(in the rows, 128 means zero)
A single turn carries every row of the set below to another of its rows. Some are shown first; where does it send the rows asked next?
fev: [140 146 126 113 109 144 135 110 130 121 109 121 196 108 126 135  78 161
 161 107 147 119 153 136 135 116 109 122 145 131 113 120]
Zonu: [124 128 104 109 158 119 126 151  87 145 143 111 138 126 105 126 128  83
 137 130 152 106 180 125 117 113 110 145  92 120 121 124]
Fimeg: [120 120 131 147 139 118 110 137 133 143 138  94 120 139 120 111 129  92
 135 122 162 131 158  96 168 134 108 106 109 165 105 107]
Vage: [141 139 127  99 122 123 106 157 124 146 135  96 157 148 110 116 115 130
 115 157 169 119 174 120 164 131 113 136 105 131 135  99]
Patop: [125 148 128 129 140 149 120 127 111 130 126 135 167  97 108 117 120 120
 175  72 112 132 167 122 122  99  99 108 130 160 107 118]
bemo: [124 125 123 124 124 118 149 109 145 121 131 106 114 115 115 111 111 166
 135 120  57  95 143 149 129 130 124 123 121 160 166 134]
sokab: [120 137 124 123 114 148 172 116 126  96 131 125 107 132 109  74 113 150
 149 136  75 105 129 146 122 130 119 108 103 136 143 137]
Nedid: [135 159 132 135 139 129 144 152 105 133 112 147  95 122 167 148 143 153
 139  84 121 170 103 136 150 143 128 104 139 120 121  87]
bena: [124  99  99 149 130  99 143 143 122 149 128 157 158 131 142 161 140  94
 127 154 100 149 112 137 124 119 165 108 111 117 161 128]
veme: [134 121 129 131 110 116 159 128 124 114 153 183 139 128 121 132 155 134
 134 151 138 170 102 147 148 104 154 136  96 100 133 139]
bar: [124 137 166 133 135 106 124 188 155 149 181 153 129 125  92 130 100 126
 138 134 141 165 151 120 125 146 142 136 126 117 109 123]
Visev: [113 118 130 153 146 112 117 130 113 135 128 134 196 108 115 128  88 131
 173  92 110 132 170 116  97 127 119 120 130 117 104 131]
bos: [155 146 158 121 134  99 127 120 123 130 142 145 131 100 173 112 149 140
 115 143 118 129 119 140 155 101 123 152 141  92 179 147]
nive: [129 127 149 127 112 133 122 141 122 128 138 151 197 113 107 101  99 171
 148 118 121 144 181 117 133  99 124 125 125 120  97 135]
Lugak: [146 153  91  83 127 153 157 180 160 128 130 131 137 132 126 147 110 123
 136 144 145 148 179 122 141 128 125 124 164 116 142 125]
rabok: [131 157 158 137  99 139 130 158  94 155 101 142 119 104 144 146 120 150
  94 132 116 135  85 154 114 118 159 105 140 113 104 109]
tufof: [134 130 121 115 109 149 152 137 139  87 102 143 161 156 137 146 143 111
 133 154 153 164  84 154 145 152 120 122 126 107 161 122]
tizeg: [133 121 127 125 123 135 142 144 118 133 140  91 120 111 117 140 110 100
 128 125 202  84 150 132 136 117 128 138 142 134 119 137]
mis: [133 113 132 128 131 123 129 133 129 133 132 163 121 124 138 162 192 101
 138 105 119 162 122 149 139 130 134 123 135 166 168 127]
Naro: [115  98 139 145 147 116 117 145 126 111 147  95 132 125 112 125 120 127
 130 140 172 134 172 104 151 139 130 136 127 109 109 158]
kol: [147 126 157 138 121 102 134  94 138 140 113 140 147 141 194  97 123 113
 121 160 143 129 104 141 136 148 118 118 145 112 158 117]
naso: [124 138 158 144 103 150 122 122 131 139 115 127 182 114 111 110  86 124
 157 100 145 113 134 126 114 111 112  98 139 157  83 113]
Kugi: [134 137 160 134 165 100 125 101 121 114 127 138 122 120 176 110 160  90
 145 109 120 141 104 135 132 147  90 136 137  98 163 133]
riko: [127 141 124 112 122 120 121 124 115 132  71 138 138 128 161 169 124 156
  96 134 112 165 117 140 124 162 117 119 136  99 122 100]
lema: [136 131 168 135 102 139 122 155 140 128 131 149 149 131 112 158 159  90
 116 125 135 118  61 164 126 122 132 126 124 141 146 123]
Mutig: [120 122 129 136 115 116 169  95 141 135 132 129 123 131 123  91  91 154
 143 139  77 103 132 149 107 153 136 115 100 150 140 118]
Vuvup: [124 133 124 140 140 120 152 171 102 151 108 160 139 141 166 151 135 118
 125 121  94 123 107 131 104 146 129  93 130  86 102  94]
gara: [148 159 162 129 122 132 127 128 112 137 126 144 122 118 168  78 151  85
 116 145 118 112  86 138 133  91 109 111 123 110 148 131]
kunid: [130 135 127 123 112 111 144 139 185 148 138 124 140 116 106 164  72  93
 123 138 146 112 108 110 134 121 122 119 141 120  86 123]
Siz: [127 153 132  86 115 146 123 134 149 145 132 147 108 112 101 120 135  93
 129 132 139 180 161 119 121 131 109 116 122 155  91 122]
gero: [114 147  97 125 161 123 125 165 125 123 118  99 133  93 101 152  82  74
 144 130 122 162 134 127 113 136 132 121 141 116 137 139]
Sunev: [128 136 145 124 132 124 138 147 118 124 125 166 112 113 142 161 162 164
 101 112  98 150 115 119 132 110 122 124 134  80  86 138]
medu: [138 119 175 139 136 107 107 146 115 146 124 149 156 140 173  94 154  97
 108 162  93 128 128 132 109 134 120 122 132  98 166 134]
Kib: [120 120 164 121 113 137 141 131 144 122 130 127 125 135 104  99 129 154
 127 130  67  87 142 153  96 155 114 121 125 156 147 139]
feb: [124 132 140 124 129 127 154 117 145  95 135 114 130 136 101 103 111 149
 150 115  77  91 110 153 116 164  98 127 108 131 149 125]

medu goes to Kugi
fev goes to nive
rabok goes to riko
Where do these go?
Naro goes to Zonu
feb goes to sokab
Lugak goes to bar
mis goes to lema

A single turn carries every row of the set below to another of its rows. Some are shown first; where does it send the rows asked next?
Deger: [178 131 154 107 121 118 169 147 173 177 166 127 135  89 156 151]
miz: [148 118 148 127 140 104 114 124 170 183 179 132 139 134 101 176]
Gulu: [129 140 158 120 108 109 160 126 139  87 152 168 141 109 134 131]
zovo: [140 138 138 120 144 163 153  88 127 127 181 141 121 151 122 190]
sig: [173 156 141 148 123 141 136 130 149 122 211 117 115 118 136 106]
sena: [175 119 149 110  82 177 160  98 143 129 155  98 133 105 106 150]
dif: [168 156 144 129 102 139 191 136 111 167 151 140 129  97 112 134]
zem: [132 138 142 143  88 146 149  94 186 133 169  80 142 154 116 148]
Dimu: [154 148 152 132 173 140 161 102 158 108 159 160 130 163 110 157]
pase: [140 105 157 137 169 119 158 103 169 172 157 121 128 133 163 154]
Botet: [140 154 164 130 116  98 157 104 141  81 141 113 129 108 138 162]
kitub: [124 112 172 120 122 133 167 148 156 174 141 104 157 143 129 169]
bamo: [157 128 158 161 100 111 129 117 175 121 154 140 175 137  89 163]
vubap: [150 153 157 123 107 118 154 109 168 208 163 150 132 112 101 142]
Dezu: [165 129 154 144 143 112 164 136 122 126 194 138  90 141 128 118]
kozer: [171 142 147  96 124 144 175 121 182 102 183 159 120 132  97 126]
Vezor: [159 166 162 125  97 121 154 148 150 160 127 127 159 136 107 183]
bitag: [156 130 149 111 118 118 152  58 143 162 168  85 127 123 141 137]
sozip: [128 121 153  77 139 115 145 110 113 123 164 146 104 135 110 127]
zisik: [207 111 139 126 109 104 146 129 180 154 132 124 162 116 121 156]
bopa: [161 144 162 115 125 100 158 123 157 106 154 126 117 189 140 130]

Vezor goes to miz
kozer goes to bopa
Botet goes to zovo
Where do these go?
bitag goes to sena
Dezu goes to Gulu
vubap goes to zisik
pase goes to dif

A single turn carries every row of the set below to another of its rows. Some are shown first; where does it send the rows asked next?
W: [148 149 154  83 177 121 118 132 154 152 115 127 127 152 109 163 121 121]
Z: [158 135 107 164  99 100 108 132  81 171 137 132 119 128 121 108 120 126]
G: [126 141 156  86 185 119 113 117 147 153 116 117 120 134 105 168 123 121]
P: [138 148  95 144 106 159 131 137 110 125 162 100 129  76 111 115 129 142]
R: [143 114 119 173 118  91  90 138 104 178 142 115 126 119 100 114 103 118]
K: [122 120 125 107 190 125 103 106 162 152 149 118 108 142  88 160 122 128]
Y: [170 150 133 153 120 133 157 168  95 135 134 132 122 106 123 151 121 154]
N: [133 142  95 143  92 126  96 106 113 162 151 104 118  89 126 112 132 112]
A: [145 133 110 142  88 128  94  86 149 167 133 119 107  86 120 136 117 135]
B: [152 125 121 170 135 121 127 184  89 139 144 109 131 110  99 127 106 129]
S: [161 132 105 161 114 135 143 161  86 130 148 122 127 113 105 111 119 156]
J: [130 136 151  92 185 133 116 113 170 146 120 116 125 132  88 165 116 142]
Q: [145 148 106 142 120 154 123 170 125 120 153  89 130  71 100 118 108 112]
D: [150 142 150  84 180 132 120 124 167 144 119 126 130 143  90 157 120 143]
E: [147 161 140  90 187 123 130 142 158 129 126 129 116 152 114 143 119 109]
F: [137 140  98 146 104 120  84 123 148 161 147  95 120  77 101 103 108  99]
L: [148 152 126  91 182 127 114 124 186 140 146 125 121 143  86 137 122 131]
U: [149 130 138 171 110  92 117 115  94 176 123 137 104 119 127 150 113 144]
C: [119 133 142  98 194 113 116 130 133 137 128 123 105 151 117 168 119 109]
X: [164 158 102 128 102 166 135 133 146 126 144 114 120  73 115 143 124 148]

R goes to B
Z goes to S
L goes to K
Where do these go?
X goes to A
J goes to G

